One turn moves each row of this set onto another row. After a few examples, where does it send each row asked below?
ral: 35 10 -5 -9 8 -4 -41 -1 -3 -8 -12 25 -22 1
tipaf: 30 -12 2 23 4 25 -42 1 -11 -22 3 32 -16 -6
denet: 19 -32 4 -4 -5 1 -24 13 -24 -36 17 8 12 18
vutuf: 6 -2 -34 26 -5 28 -2 15 29 -13 34 -6 -4 -8
nefu: -1 -27 4 -3 -3 8 -16 12 -21 -48 28 1 15 20
nofi: -6 -17 24 23 7 -15 -14 -7 -28 19 -5 3 0 3
lel: 5 3 -11 -37 -1 16 8 6 -2 -35 46 -9 -11 -9
bedon: -21 -2 -11 -19 -10 4 21 -37 31 4 14 14 -5 6
Neri: 12 5 -49 9 11 2 -18 12 6 -21 16 -6 -28 13
kolad: -31 2 -29 5 1 -15 24 -12 11 -18 21 18 -27 15
konap: -4 -17 -45 -6 0 24 -6 -10 24 -15 28 0 -1 24
rok: -27 -3 0 23 -9 9 31 -10 29 -4 28 25 0 -5
Nud: -12 10 9 -39 -3 16 8 -3 -3 -34 42 -6 -9 -16
falan: 33 -11 -17 3 15 22 -34 -7 10 3 -4 8 6 25
tuk: -7 -33 11 -7 11 -3 -13 4 -14 -51 20 10 15 17
fuv: -14 16 10 -7 24 1 -9 -11 -1 12 10 -26 -20 -34
gulif: 4 5 33 24 8 5 6 -24 -1 -2 -8 43 -19 -12
vodit: -15 23 24 -4 11 4 0 -11 -10 19 11 -18 -17 -27
lodat: -18 7 -4 18 -9 4 36 -20 20 -23 21 10 -28 -18
sopul: -5 -15 20 31 10 -6 -23 3 -28 4 -3 -12 6 8
gon: -5 4 8 -45 12 14 -7 -6 2 -38 34 0 -9 -22
rukar: 5 -3 32 8 -8 10 -4 -15 16 3 4 52 7 -12
Lafe: -15 -22 13 33 24 -16 -16 -2 -17 -2 -5 -15 3 5
bag: -8 7 14 -14 -1 -21 1 -25 0 -5 -7 49 -21 3
sunap: -21 17 9 -10 11 2 18 -13 -6 21 24 -13 -23 -24
kige: 38 -2 0 11 -4 29 -38 10 16 -7 9 22 3 -16
fupu: 8 -9 -36 16 -12 25 -12 4 11 -42 31 1 -25 -13
nedab: 15 4 16 -11 5 2 -7 -34 18 21 -18 22 2 7

fupu -> tipaf
denet -> nofi
rukar -> rok
Now these:
vodit -> Nud
falan -> nedab
Neri -> ral
gon -> tuk

One turn moves each row of this set onto another row. After a few examples, where does it send each row asked below?
kabo: -19 8 -6 11 -39 5 26 -18 -44 -18 15 -59 20 -3 2 -31 -6 -20
Rebi: -24 2 -6 11 -37 4 17 -3 -27 -20 3 -53 23 -6 4 -26 1 -36
bobid: -10 42 14 -48 39 -9 21 17 -8 15 6 -11 -13 2 -25 -19 14 -2
nop: -9 28 17 -48 43 -13 32 17 2 17 -1 -12 3 -10 -22 -14 8 -1
Dedot: -2 32 13 -55 43 -4 25 7 -6 15 12 -10 -13 3 -18 -17 14 7
gosub: 1 23 15 -55 45 -9 41 -1 -6 19 11 -14 1 -8 -15 -13 6 16
Feto: 10 27 14 -55 43 0 36 4 -1 8 6 -18 -14 -6 -26 -14 15 12
teb: -4 -22 -8 -8 -28 14 25 -21 -18 -17 17 -53 21 -6 21 -17 4 -14
varef: -13 52 14 -43 37 -12 25 11 -21 15 10 -13 -15 6 -30 -24 9 0
Gebo: 4 30 20 -45 33 -4 48 -18 -24 25 12 -9 -6 -1 -13 -1 8 18
mik: -13 -16 -6 3 -26 12 22 -2 -20 -17 -2 -56 23 -1 14 -38 15 -31
Sopez: 8 -25 -7 -2 -21 25 28 -15 -13 -13 17 -51 21 -4 22 -25 -2 -12
gasi: -15 -16 -7 0 -31 10 16 -4 -10 -20 4 -49 24 -8 15 -19 6 -32
Mivo: -21 6 6 12 -40 3 26 2 -30 -25 9 -57 18 -7 3 -31 -2 -32
vugo: -14 5 5 9 -40 6 35 -17 -42 -23 22 -61 16 -4 4 -32 -7 -14
Nit: -6 -23 -7 -3 -24 17 28 -14 -22 -16 6 -57 22 0 21 -36 14 -20
Rosu: -11 36 23 -35 31 -10 33 14 -7 20 -11 -2 -3 -4 -22 -1 15 -14
Miv: -7 52 16 -38 35 -10 32 16 -15 6 -2 -21 -14 -5 -43 -24 10 -2
lage: -5 -14 -7 0 -27 17 34 -24 -37 -15 14 -61 20 2 17 -40 9 -11
gike: -4 38 16 -49 41 -13 47 -9 -26 19 17 -20 -3 -4 -24 -20 -1 24
mazu: -14 53 17 -39 35 -20 42 2 -31 18 8 -21 -1 -4 -35 -25 -2 11
gofir: -3 -23 3 -6 -30 15 29 -8 -11 -24 18 -53 19 -8 22 -19 5 -18
Pon: -16 55 24 -27 26 -15 39 5 -30 21 -5 -7 -5 -2 -33 -10 7 -9
sukom: -8 -8 -8 -1 -34 12 31 -31 -39 -17 23 -58 19 -3 13 -25 -4 -7
kan: -19 0 -5 10 -32 10 25 -4 -33 -16 0 -58 22 1 6 -44 10 -31
tusav: 2 22 21 -47 36 -4 39 -1 -4 22 0 -3 -4 -4 -11 4 16 1
lud: -4 -17 -5 5 -24 19 18 6 -5 -16 2 -46 23 -6 14 -25 1 -34
Lupo: -15 -11 5 3 -34 9 22 6 -12 -25 7 -52 20 -8 13 -23 4 -34
manar: -1 36 15 -47 39 -5 28 18 1 6 -3 -18 -12 -7 -33 -17 16 -3
kab: -13 -1 -6 8 -31 11 32 -18 -44 -17 9 -62 21 3 8 -45 6 -18
vegu: -16 7 -4 19 -31 12 19 7 -23 -16 0 -52 21 -4 0 -35 -7 -38
duzev: 10 37 15 -50 39 -2 43 -8 -19 8 16 -23 -16 -4 -31 -20 7 21
sabu: -2 37 14 -53 41 -4 31 -2 -19 16 19 -14 -16 5 -20 -19 10 17
mag: -6 51 22 -32 27 -12 48 -14 -39 24 9 -12 -8 1 -27 -9 4 11
par: -19 47 18 -39 37 -19 34 18 -14 16 -3 -15 1 -7 -34 -21 4 -4
Kag: -1 53 16 -40 34 -7 40 0 -28 8 10 -25 -15 -3 -41 -26 6 12
Solor: -2 -13 4 -2 -34 14 36 -23 -31 -22 26 -59 17 -4 18 -26 -2 -6
Dut: -9 49 14 -47 36 -8 31 0 -27 16 17 -16 -17 6 -27 -25 6 13
Mibov: 3 -5 -8 6 -27 22 36 -27 -38 -13 26 -58 19 -1 11 -33 -11 -3
Gogor: -10 13 -5 19 -33 14 30 -12 -43 -14 14 -58 19 -1 -2 -39 -13 -20

vugo -> gofir
kabo -> teb
nop -> mazu
Now these:
Mibov -> lud
manar -> Kag
bobid -> Dut
Gebo -> Rosu
kan -> lage

One turn moves each row of this set onto another row. After a few examples, where does it send each row asked below?
Sori: -5 -12 -55 -5 56 -26 36 -12 45 5 22 26 19 -35 -23 -4 30 3 20 -49 13 8 11
 13 36 7 21 -11 -13 29 -9 -22
Magod: -30 12 -39 26 -29 -36 10 -24 23 8 14 -1 -19 -51 -23 0 10 -33 -10 6 -1 2
 -32 31 -8 9 75 17 -12 37 17 9
Nofik: -20 -6 -69 8 45 -45 19 -25 38 7 30 26 22 -33 -17 0 7 4 12 -43 39 12 10 4
 40 -16 53 -26 -17 19 -14 -28
veziv: -37 -12 -36 27 -11 -49 13 -23 45 5 8 -2 -46 -29 4 -11 20 -28 -7 -13 -16
 17 -30 46 30 -4 76 -12 -13 5 -4 14
lomes: -44 19 -64 -21 -6 -13 31 10 27 -1 -7 28 7 -34 1 23 1 -39 11 -13 12 -8 16
 20 24 -17 30 -16 -23 -11 7 -23
gizuf: -31 -6 -13 5 23 -30 82 -5 32 -9 28 5 19 -58 0 -29 4 -44 25 -18 22 4 9 17
 45 -12 23 7 -23 40 -1 -19
momi: -38 20 -11 56 -1 -33 33 10 30 6 -17 -23 1 -59 24 1 18 11 27 -34 -19 10
 -7 42 -3 -25 57 -9 -21 27 -23 -24
vamug: -26 1 -48 -16 42 -21 18 -19 42 23 32 46 19 -51 -9 -22 19 12 34 -33 13 14
 21 14 51 -11 34 -5 -7 21 -19 -34
nuf: -30 -7 -46 -31 22 -14 27 -4 13 17 -6 50 -9 -25 -6 -5 19 -44 25 -16 -16
 -3 9 31 21 -16 25 -6 -29 -4 9 -12
Sav: -43 15 -34 37 -2 -49 13 -24 24 12 9 15 -45 -56 -4 -22 4 -27 -24 -4 -10
 22 -25 37 33 -9 72 -19 -31 43 9 17
gise: -35 -15 -24 50 -1 -32 29 -8 26 0 19 -13 8 -72 27 11 -1 12 -8 -28 7 -2
 -32 22 -19 -12 62 6 -5 49 -9 -10
genu: -17 19 -13 34 -28 -34 13 -27 27 11 20 8 -43 -59 -7 -2 7 -27 9 9 -16 4
 -32 42 27 -4 72 19 -19 34 12 10
rugok: -37 32 -1 35 -3 -35 0 -46 34 -1 31 -1 -36 -36 -22 5 30 8 24 -23 -9 11
 -27 -5 7 -6 19 -26 -23 24 -3 -27
dafit: -11 6 -55 -15 18 -17 53 3 22 -1 -7 44 4 -27 -9 3 16 -57 15 -11 -10 0 -1
 13 18 -20 24 -8 -23 0 15 -22
resi: -36 5 -12 0 27 -30 57 -21 24 0 38 25 16 -69 14 -27 -6 -48 18 -24 11 6 23
 25 44 -33 30 22 -22 11 -26 -27
Komo: -12 18 -32 27 5 -34 -2 -45 32 11 30 12 13 -67 -32 16 28 24 17 -11 -21 12
 -13 0 11 13 31 0 -23 -10 -29 -30
nibe: -32 25 -18 41 15 -21 -13 -21 13 -8 1 4 -37 -51 -21 21 20 20 12 -3 -28 13
 -12 5 1 -6 29 1 8 4 0 -26
Dov: -20 -1 -19 55 11 -28 16 -2 27 -9 21 -8 -8 -59 37 -7 6 31 8 -32 -4 5 -39
 41 9 -18 56 4 4 40 -24 -7
gizam: -37 20 -14 43 5 -25 15 21 5 7 -8 -9 4 -61 26 -3 8 19 -4 -38 7 22 -24 35
 10 -4 56 -27 -19 41 -28 -5
Rel: -26 1 -53 19 -36 -41 33 -34 39 11 29 37 -13 -51 13 -3 0 -14 -3 20 -36 2
 -30 32 24 -14 52 -2 -25 -7 8 -3
bub: -44 26 -9 40 12 -21 -19 -21 12 -3 16 7 -34 -66 -19 11 19 -1 -5 -20 -11
 17 -15 8 -2 -1 8 -32 -35 16 9 -17
Vudan: -42 18 -27 39 -6 -45 54 -14 20 -10 19 -18 28 -60 21 -29 -5 25 6 -8 -14 8
 -10 40 20 -2 42 17 -2 12 -39 -17
riru: -45 13 -28 4 19 -40 50 -33 27 -7 28 -8 16 -70 2 -30 -15 -43 26 -26 32
 -17 12 27 32 -14 25 5 -48 29 3 -26
Fular: -33 -9 -32 -10 51 -23 26 -11 39 5 35 38 12 -36 -19 -2 33 6 22 -48 16 11
 13 2 41 -11 26 -10 -11 34 -36 -15
tok: -36 2 -7 13 22 -36 66 -2 13 -4 31 24 18 -47 0 -40 4 -47 32 -21 15 6 15
 35 30 -38 33 11 -36 36 -10 -16
nenup: -48 11 -37 36 8 -24 0 -32 14 7 14 -9 -18 -48 -26 20 14 24 -5 -7 -11 8 -9
 1 -18 0 26 -6 15 30 17 -25
repet: -19 17 -45 -28 9 -23 25 -1 20 -3 12 66 4 -24 4 -13 1 -36 21 -21 -1 1 10
 30 20 -12 28 8 -26 -16 -1 -25

momi -> veziv
resi -> repet
genu -> nibe
Now these:
gise -> Magod
Vudan -> Rel
riru -> lomes
dafit -> Sori
Sav -> bub
tok -> nuf

One turn moves each row of this set onto another row. After a few examples, where does it send each row asked below?
gatom: -21 22 -6 -2 -13 9 1 -12 -29 -7 -1 -5 39 18 35 -24 -31 14
fana: -3 -18 20 9 -50 -11 29 10 -18 40 25 8 5 41 18 7 3 -33
tada: 1 14 20 21 -41 -7 35 -1 19 -16 0 45 1 30 26 10 -2 -20
bif: 8 0 -19 19 -26 37 19 -5 2 25 31 6 -13 -8 20 35 -17 -15
neb: -12 -3 23 -5 -15 54 -4 -7 -17 16 18 10 -24 5 7 4 -16 22
fik: 4 -19 20 21 -26 12 -3 11 26 38 7 -19 -17 21 1 -2 -13 -7
siveb: -22 -1 31 33 -3 22 9 16 -31 18 -34 -3 20 23 16 -2 -32 0
laro: 14 -2 -5 37 -32 17 53 -10 -1 15 27 27 -5 6 19 9 -25 -22
bod: -5 16 -6 14 -36 -5 28 9 12 -19 3 28 -1 5 33 49 -7 -10
lup: -33 -15 26 -9 -7 11 11 -9 -9 -16 -5 -3 -38 24 0 32 5 -12
buteg: -50 14 22 6 -6 10 30 21 -20 -3 14 15 -33 20 10 40 -9 -10
luped: -27 35 -11 7 3 38 -10 0 4 -1 24 0 -22 22 25 29 -22 -17
loma: -15 -6 2 29 -41 -20 -2 -30 21 26 9 -2 20 21 5 -1 -6 -5
geme: -24 14 38 -10 -25 11 5 5 -7 -29 -11 30 -12 19 21 19 -6 25
Gutov: 7 31 21 -3 -17 16 -18 -1 15 -10 -1 -15 -4 47 27 23 -24 -32
Gabo: -6 9 -24 -3 -28 13 27 -21 -22 19 25 -5 21 -7 20 -22 1 -23
mego: -35 24 16 -12 -10 32 3 5 -9 0 23 10 -44 27 14 23 3 -25
Kot: -27 5 23 10 -7 14 46 13 -39 10 -1 -21 -7 -12 -4 24 -21 -18
Vadu: -9 13 -3 -9 -29 -17 36 1 -12 -38 -13 -12 -14 -5 26 -13 -27 2
Dos: -20 -5 8 0 -47 -19 25 -43 -29 -8 16 -3 -8 12 11 -21 -28 8
Domok: -11 -5 37 12 -34 -22 11 5 -8 7 10 17 18 59 23 2 -25 18
Fugan: -11 21 1 -11 -39 -5 -8 -5 4 8 -2 7 30 32 30 -13 20 -31
sefi: -24 15 5 17 -32 19 -11 33 34 31 -2 2 9 9 26 2 -3 -19
Mutez: -6 -5 27 5 -50 18 5 29 7 27 23 2 -32 43 34 4 -36 -14
pidin: -12 -9 17 17 -23 27 38 8 -48 28 -13 -5 -6 4 9 -5 -7 -39
mazus: -15 20 37 7 -15 25 7 -13 6 -16 -10 37 3 24 13 -25 -5 14
zumi: -22 22 21 22 10 19 -3 12 0 3 -16 -24 23 11 8 24 -35 3
gufu: 8 13 -13 4 -40 -20 34 -13 -21 -14 25 8 16 31 45 2 -39 -10
fov: -16 -4 -21 20 6 18 6 -18 6 -11 5 -18 -13 12 19 45 -28 -12
tiz: -18 -5 -1 -8 1 35 -10 -26 0 -6 8 -18 -33 18 8 22 -4 -19
sedi: 3 -12 33 0 -31 -1 15 3 -9 -5 5 -14 -38 35 18 -11 -47 15
zoti: -13 -14 11 16 -26 1 37 3 -51 25 23 -4 14 25 22 -4 -47 11
vaven: -29 21 16 0 -52 -4 -3 -2 -45 18 18 4 -9 45 38 -13 -43 -6
zitod: -22 8 13 -11 -41 10 38 19 -33 -11 13 0 -31 9 39 -11 -49 2
vef: -28 13 11 24 -46 4 -17 8 -20 54 19 -1 6 40 27 -3 -28 -14
nobe: -41 28 -11 0 -25 11 24 24 -7 -7 -12 0 10 -24 33 -13 -16 -3
Vif: -1 -17 15 15 -51 -15 5 -38 -3 21 29 -5 -11 39 11 -8 -32 -2
rog: -41 27 -6 26 6 17 19 17 -5 -4 15 6 -12 16 22 47 -33 -3
niz: -4 3 13 24 -9 47 25 -21 -14 16 18 18 -3 -1 7 -25 -30 10
mapa: -32 5 -2 13 -37 -25 17 -33 -4 -1 -3 -2 23 -6 6 -14 -4 3
pako: -45 35 -5 -1 -50 -16 17 0 -46 3 3 7 9 13 38 -12 -18 -16
niti: 1 14 24 -16 -34 9 32 0 -23 -5 14 -14 -32 23 14 24 -10 -53
Peme: 6 20 14 20 -20 10 -7 2 -8 -13 -30 1 16 50 44 2 -36 -23
podar: 16 12 0 2 -38 16 22 -4 -27 0 -9 0 -10 30 37 1 -12 -63
fopi: -43 26 -11 24 -44 -9 2 10 -21 41 5 1 24 8 27 0 -5 -25
todim: -24 -8 28 4 -22 14 3 -2 -10 41 12 6 23 20 -3 -24 13 4
lin: -11 8 -17 15 -23 -5 19 7 24 8 -12 -18 7 -19 10 -4 6 -22
dul: -31 -13 5 18 -3 -5 26 -2 -5 -21 -7 -4 -19 17 11 54 -17 -5

lin -> zitod
Gabo -> zoti
Now these:
vef -> mapa
luped -> dul
tada -> podar
Kot -> neb

